Rows are one point carried round by a steady rotation, each followed by how many steps it has turned.
The counts run from 0 to 222.
[  6   2  -4  -7   9  -6  -4  -4   2  -1 -10 -17  -7 -23 -11   3  -1   3
  -2   2  13  -2  -3  10 -17   2   6 -10 -19  23   1   1 -13   6  22   3
  13  -2  -6  22   0 -13  -8   7  14   8   5  -3  -7   3 -17   6   6 -13
 -22  -6] => 4
[-15   1  11   4  -3  10  10  11  -1  -3  -3 -13 -14   9   1   7   6   9
   6  14 -15  -4  10   4  -8   9   7 -10   2  -4 -25  18   4  -9   8   0
   4  -6   0  -5  -4 -12  10   5 -20 -17 -13   5  -3  -1   2  27 -11  -8
 -16  -7] => 130
[-16  16   1  -3 -10   0   1 -17  -7 -18  -6   2 -11 -11   2 -12   0   0
   4   3  -3   4  -1   6  10 -26  31 -10  -7  -3   3  19   6 -10 -11   3
  12 -20   1   3   7  -1  -6   5   8  -8  -3   2  -2  16  11  -3   0  21
 -18 -17] => 144
[  9   3  -1   0 -11  -3  -4  -3  -4  -8 -17   1 -21 -11  18   1  16 -14
   7  -4 -14  11  -2  -7  -4   1  -6 -31  12  14 -11   8   4  -1  18 -10
 -11  -8   5   2   5  -8  -2  -3 -33  -1   7   0  -3  26  -1   8   4 -11
 -15  -5] => 132
[  3  -8  -1 -12  -2   2   1 -18 -16 -13  -7  -1  -6 -12   8  -2  18  -9
  -9 -17 -11  19   0   5  13 -18   6 -24  -1   3   8   8  -1   5   5  -1
  20   3  -3  16  15  17 -16  10   8   5   2  -3   4   1   5  12  -7 -19
   6  -6] => 65
[ -9  10   5  -9 -10  14   5 -22  -9  -4  -4  -7 -15 -13  17  -6  17   7
   5 -14  -8  -8   1 -10 -12 -10   7 -20  -2   6  -6 -11  -8   1 -14   3
 -14 -13  -3  -7   5   6  -4  -4  -1   2 -14 -16   2 -14   7   9   3   9
 -17  15] => 22
[  0  11   4 -16   6  -2   1   5  -6  -6 -11  -6 -15   1   6   4  15  -3
  11 -11  -3  18 -11 -20   2  -9 -12 -28 -13  -2  -3   8  10   5  11  -2
  11 -10  -4  -2  -9  -1   4   1 -14  13 -12  12 -15   6   4  11   1 -27
  -4 -17] => 217
[ -6   2   0  -4  -2   4  -1   2 -10 -31  -7   8  15  -5  15 -11  -5   5
  12   8   9  13  -2   0  20  -2   1  -8  11  -5  -9   9   4   5   1  -1
 -22 -15   3 -12 -23   4   6 -15 -10   0 -11  19   4  -1  14   7  18   0
   4   5] => 32
[ -1  -8   2   9  -3   0  -9   3  -3 -25 -13 -17  -2   4  -4  -1   3   6
  -5   9  12  28 -16 -20   7  -1 -12 -14   0   3   2   9 -15   9  16  -6
 -11 -14   5  -2  -5   4  -5 -20  10   8   4   9  19   9   7  -6  13   0
  -7  -6] => 178
[ -4   3   2   5   4   3  19 -30 -20  -5   2   1  -8   7  18   8  14  -3
 -18  -8 -13   6  -2   1   1 -14  17  -3  -7   5  -1  15   0  -8  -3   2
  16   6  -4   9  19  15   4  18   2  -3  -5  -8  17   0  -4  13 -11   4
  -8 -12] => 60
[ 10  20   0 -12  14  -1   4 -11  -8 -31  -8   2  10 -14  32   7   3   6
  -3   2  -6   7   3  -1 -11 -16   3   1  -9   0  -6   9   9  -4  13   0
  -9  -2   5  -5 -15   3  -5  -3 -17 -15   1  -1   2  -8 -10   1  11  -4
  -1 -19] => 36
[ 15   3   7  -9  15   5  -1 -16   0 -35 -13   4  12 -16  11   6  -3  13
   1   6   3  13  -2   6  13  -4  13   3  -2   1  10   2 -21   5  -3 -20
  10   1   2  13  -7  14  -4  -5  -7   7   5  18  -1 -20   7  -1   0  12
   1 -14] => 73
[ 22  15  14  -3   3   8   2 -14  -9 -25 -17  -3   2 -13 -10  -4   4  -5
   2   5   5  16  14   0   9  -8   9 -12  -1  19   2   5  11  -9  -2 -22
 -13   1  -6   4   7   5  15   8  -4  -1   8  14   0 -22  -2 -13   4  18
  -5  17] => 77
[  7  18  10 -29  16   5   8   1 -13 -24   0  10  13 -16  16  10   9  13
   2   1 -13   8   4  10  -5  -9  -2   1  -6  13  -7  -3   7   7  25   7
  -1  -1  -3   9 -16  10  -6   0 -12  -3 -15  -5   3  -9  -5   2   8 -15
  -2 -23] => 35
[-10   8   8  12   0   9   0 -11 -19 -25   3  -9   6  -4   4   1   3  15
   1  11  -1   9  -6 -11  19  -2   9  -7   0 -11   3   5  -8  -5 -26  -6
   6   2  -4   0  -5   9   8   0   6   2  -5  20   8 -18   7  17  -7  21
  -3 -11] => 68
[  1   1  10 -11 -15   8  -2  -5  -3  14  -3 -11  -5  -7 -31 -11   2   5
   3   3  13 -12  -4   6   2  -1  15 -15 -15  20  -5   6   3   2  13  13
  -3 -13   1   8   4 -20  12   9  10   7  -6   4   7   1  -6  14   2  -2
 -17  11] => 9
[ -2   3  14  -3   3   0   4   9  -6  -9  -3 -22   0   2  -9   1  -2   6
  -2  14  15   7  -5  -3   8   3  18   8   4   8  -8  19 -14   5  -7  -2
  -6 -25 -11 -14   6  -2   2 -17   6   2  -9  13  24  -9  -7  -4  17  15
 -12  -9] => 184
[ -5 -11   1  -4  -9   3  -2   0  17 -15  -8  -9   4  -1   0  -9   4  16
  13  17   0   5  11  10   8  13  16  -9  -1   3 -16  14  10   0  19   0
 -11  -3  11   7 -18 -17  -7  -9  -9  -1 -14  12   0  -2  11  11   8 -15
 -13  10] => 124
[-11  17   5  -9  -6   0   5  10  -3 -13  -6  -5   4 -10  -8   6  11   1
   9  27   3  -2  12  18   7  -1  18  -9   7   3 -14  21  13  -1  12   7
  -2 -13  -4  -5 -11  -9   1   0 -11 -22 -10   7   2 -13   0  14   2  -9
 -15  -2] => 39
[-10 -13  -3  -8 -11  -2   0  -7  -3  -5  -1 -21 -12  -7  -8  -4  20  -6
  -3   1  -1   7  -6  -3  19   4  24 -20   7 -10  17  13 -12  -3 -11  -7
   0  -6   2  -4  17   3   4  -1   3   8 -11  22   9 -11  18  18  -4   7
 -15   8] => 63
[  4  21   4  -9   0 -12   9 -25 -20  -6   2   7   7 -22  12   5   6  -4
  -8 -18  -3   1  -3   6 -10 -14  16  -6 -25   5  11   7   0  -7   1  -3
   8   8 -16  11  13   8   3  19   3 -11   2  -6  -3  -9 -14  14  -5   3
 -11 -19] => 151
[  4 -20   7  -6   1  11   0  -8   1 -11   0 -17 -11  -4 -11  14  12  -1
   3  15 -11  22   6  11 -10   8  -2  -5   7  23  -6  12 -20   6  29 -10
  -7  -5  -3  20  12  13 -12  -2  -2  10   9   3   9  -6   9   8 -14  -2
 -14   6] => 170
[ -1 -16  -4  -9   2  -7   6  -3  -7  -8   2   4   1   2   9   0  18  -1
  -6   0  -2   6 -15 -18   6 -16   6  -6 -10 -17   7  20  -2  -1  19  11
   8 -13   4   6   3   4   5   7  -1   9   0   7  12  19   2   5   5 -17
  -8 -22] => 141
[  3  11  15  -5   9   5   4 -20   1 -10  -6  -3 -12 -14  27   1   5  23
   5 -11  -5   5   5  -6 -12  -6  -6 -18  -3   1 -13  -2  15 -10  22 -16
  -3   7  16   1  -5  -6 -15  -9 -33  -6  -7  -4   4   4  -6   9  -1  -5
  -6 -19] => 127
[ -7   4   7   1 -14  -4   0 -17   1 -11 -17   9 -11  -1   4   3   1  14
   0  -6  -4   3   2 -10   5 -19   3 -19  -5   1   6   8   8 -14  -6 -11
   1   6   6   4  12   0   1  -8 -20 -16 -11  -5  14  19   6  13   9  19
 -15 -23] => 52
[ -1 -13   0  -5   2 -10  -3   1  -2  -2  -5   0   8   1  -7  10   2  17
  -4   2  -1  -1  -8 -10  -1  -4   0  -5 -12  -7   9  19  -5 -10  22   3
  11  13  11   3  -3 -12   7  -3 -10  -7  -4   3  15  11  -3  31   1 -15
 -18 -27] => 50
[ -9  -8   0 -14  -8   3  -7 -14 -10  -4  -1  -8  -4  -8  -4   8  23  -1
  -2  -3  -4  14  -2  13  26  -4  19 -32   2 -10  16   7  -6  11  -5   2
  16  -1  -4   7  23  13  -8   3   9   5 -14   6   2 -10   8  12 -13  -6
 -10  -2] => 64
[  1 -12  -9  -1   6   0   2 -15  -2  -8  -8 -18  13 -26   7   2  -3  13
 -11   2  17  -5  -4  10  -2   0  17  -3  -8   5   4   7 -15  -2   8  -6
   9  13   6  19   2  -7 -28  -5  22   7 -13  -8  13   3 -18  12   1 -19
   3 -15] => 195
[  4 -18  -4  -2   2   8  12 -20   6  -7 -15 -27  -6   2  24  -4  16   3
   6   5   1   2  -7 -15  -4  17  10  -7   8  -2  -9  10  -3  -7  20 -12
 -13   1   6  -3  -3  -5  10  -2 -21  21  -6  13   7  -2  -6   7   7  -8
  -9  18] => 208
[ 10   5   6   5   6  -5  -4  -8  10 -25 -13 -13   0 -11 -11 -16  -2  15
 -10  12   8  17   9  -6 -15 -14   0 -26 -15  -4  15   2  11 -21   9 -12
  -8   3   5   4  -2  -4  -5  -2  11  -4   6   0 -12 -14   4  -2   3  -3
  -2   8] => 82
[ -7 -11  -2   7  -7  -9  10 -18  -9 -16  -3 -19  -1   1   8  -5  19 -17
  -9   0  -3  12 -11 -18  10   2  16 -10  14 -14  11  24 -17 -10  -5  -6
 -19  -2  -7 -15  18   3   8   0   0   1   4  18   7   7  11   7   5  -2
  -8   7] => 62
[ -1   6   6 -11   2  17  13 -25  -7  -5 -15  -7  -9   4  23  -8   1   0
  -4   3  -6   2  14  17   0   3  12  -5  -2  29 -18   1  12  -2  14  -8
  -2  -2   6  13   9  -5  10  13 -16  -4  -9  -7   4 -13  -9   9  -3  -8
  -4  12] => 206
[  4 -14   3 -17   0   9   4  -7 -18  12 -12 -13   2 -13  -1  -2  -5   3
  14  -5   7  -2  -1  15  11  15  23   6  -3  22 -14   1  -3   3   6  -6
  -1   9   5  15   5 -15 -13  -2  -6   9 -27   7  12  -3  -6  12  -3  -8
 -11   3] => 200
[ -4  -4   9 -15  -8   4  11   0 -20   7  -2 -21  -3   2   1  -5  20  -4
  -8 -20   7   4 -12   0  10 -10   6 -24 -14  11   0   1  13   1  11  15
  -6 -20 -12  -8  19   0   2  -1   2   2 -11  -7  15   6  -5   0  18 -11
  -8  14] => 101
[  2 -12   4  -6 -11   1  -7  -6 -11 -14  -5   2  13   8 -17 -14  -3  11
  -9   2   5  10   6  12  13 -10   0  -8 -14  12   3  15   4 -11  13   8
 -16   8   6  19   5   2  17   7 -11  -6   1  16   3 -11  12  26  -6  -4
 -10  15] => 161
[-15   3  -4 -10  -7  16  -8  -9  -4 -27 -10   9  -2 -23  18  -6   7  12
  11   1  -3   1  -5   4  -7 -11   7 -20   6   6  -1  -5  -7   8  -5   6
  -4 -10   3  15 -15   7 -17  -1  13  17 -16 -17   1  -3  16   8   8  -4
  -1  -3] => 28
[  5 -19  -7   0  10   2  -9 -10   9 -20 -32 -15   3   2  31  -7  -2  22
  -9   5   7   0  -1 -10   0  -6   6  -2   1   1   5  -5  -7 -11   6 -11
  -5   3  15   4  -4  -4   1  -8 -17  10  -4   0  -5  -2  -9  23  17   1
  -5   7] => 203
[ 20   6  12 -13  14   0   7 -11 -13 -20 -11   8   6 -20   5   7   5   1
   6  -9   6  17 -10  -9  13  -2   6  -9  -4   3  14   0  -7   7  -3 -25
   0   2  -3  12   5  11   4  -2 -12  15  -3  22  -4  -9  -1 -10   5  13
  -5 -10] => 72
[ -3  -3   7   9  -9  14   4 -11   8 -23   1 -10   8  -8  10 -20   3  20
   8  21   0  -1   3  -1   6   5  15  -8   7  -6 -22   8  14  -2  13 -10
 -12   1  14 -10 -17 -14  -2 -11 -22  -6  -4  16  10  -8   0   7   9  -1
   1  10] => 123
[ -5  -5   5   8 -13   1   0 -16   3  -5   4  -1  -5 -18 -12  -3   9  11
   6  15  -2  -4 -10   4   9   4  14 -13   5   3  -4  17  -1  10  10 -12
   0   0  12   2   5 -12  -9 -10 -13 -15   2   8  24  26  -5   4  -2   8
  -9 -21] => 48
[  1   4  13   0  -1  -4 -18  15   9  -4 -12 -27 -16  -9 -29   1  -7  26
   3   4  11  11  -2  -7 -10  -3  -3 -23 -12   1  14 -12 -11  -3  10 -11
   1  -2   7   1   0  -9 -15 -20  -9   7  -9   3  -2  -6  10   7   4   3
 -24  -9] => 88
[  8   6  -6   0  -5  -3 -11   7   4 -15 -16 -25 -12 -23 -17  -1  -1   3
   4  15  14  -2   1  20   3  -3  17 -20 -11  17  -4  -1  -1   4  12  -9
   5 -15   0  12   1 -12  -4   0   7   5  16   2 -17   0  -5   1   9   1
 -19   1] => 3
[ -8  12  -2   2  11  -1   5  -8   4 -27  -2  -5   5 -10  23  -5  -2   5
   8  17   2   0  -3 -11 -14  -8  12  11   3  -9  -5  20   3 -14   5 -10
 -18  -5   1 -11 -24  -3   3  -6  -6  -5  -8   2   3  -5   5   3  19   0
 -13 -12] => 37
[  9  -4   3   3  -9  -1  -3 -31  -6 -12  -2   7   6 -28   7 -13  -1  11
  -4  -3   8   1 -12 -15 -12   0   2  -5  -9   9  18   2 -14 -10   1 -15
 -15  20   5  18  -8   4  -3   2   8   9   4  13   6  -5   5   7   2  14
 -14  -9] => 158
[ -2   5   6  -6  -6 -12  -5  -1  -6  -2 -15   4  -4   2   1   2   4  15
  -6  -4   5   2  -6  -9   1 -12  -3 -13 -16 -11  10  13   2 -20   2  -1
   7  12  14  -6   5  -8   8 -10 -15 -14  -8  -1   9  14  -4  24  11  -4
 -16 -23] => 51
[  6   9  10  -7  -6 -14   1  12 -15   2  -5 -21   8 -13  -9  -7   9  -1
  -7  -7  12   1   1  -5   8   3  17 -15  -9   2   5  10   3 -10   0   3
 -20   3 -17 -10  13 -12   9  -3  16  -2 -14   2  12 -13 -23   8  18 -20
  -9  10] => 192
[  9  19   9   9   9 -11   4   6 -18 -11   0 -28  -3  -3  -7  -6   4   4
  -1   8  10   0   1  -1  -3   7  12 -10 -20   1  -6  14  -1  -4   6 -10
 -14  -6 -12 -18   2 -14  15   4 -11  -7  16  16  -9  -3 -11   9  16   6
 -16   1] => 1
[ 20  -1  -1  -2  -8  -6  -6 -29 -11 -16  -5  19   9 -28   6 -12   4   1
  -7 -11   2  13  -7   3   0 -12  -8 -17 -10  13  21   5  -3  -3   3 -14
  -4  17   3  22  -4   8   3   6   1  -2  18  10  -4  -2  -7  13  -3  -1
  -8  -4] => 157
[ 16   7   5 -17  19 -12  -1   3  -3  -9 -18 -11   0 -12   3   4   4  -3
  -6  -8  15   9  -2  -4 -10 -18   6  -9 -10  15  16  10  -5  -6   9   1
  -4  -9 -12  -4  13  -4 -12  -9  12   5  -3  -7   9  -3 -13  -7  18 -10
  -9  -7] => 187
[-18   9  10   9   1  24  13 -18   0 -18   3 -28 -12  -3  10  -5  10   9
  12  14   3   4  -3 -13  10  11   9 -16   0  -6 -26  11   8  15  -1  -9
   1  -8   4  -7 -14   2   3  -5 -16  11  -5  18   6  -1   9   2  -4   3
   5   2] => 214
[  3   3   7  -7   8   0  -3  21  -3 -13  -5 -17   8  -1 -12   3  11   1
 -15  17  17   7   3  24  19  -2  22  -4  -7   5  -5  18  -8   8   4   7
  10 -28  -8  -7  10  -5   3 -12   6 -12  -8   1  15 -10  -6   0   9  -6
  -6  -3] => 185
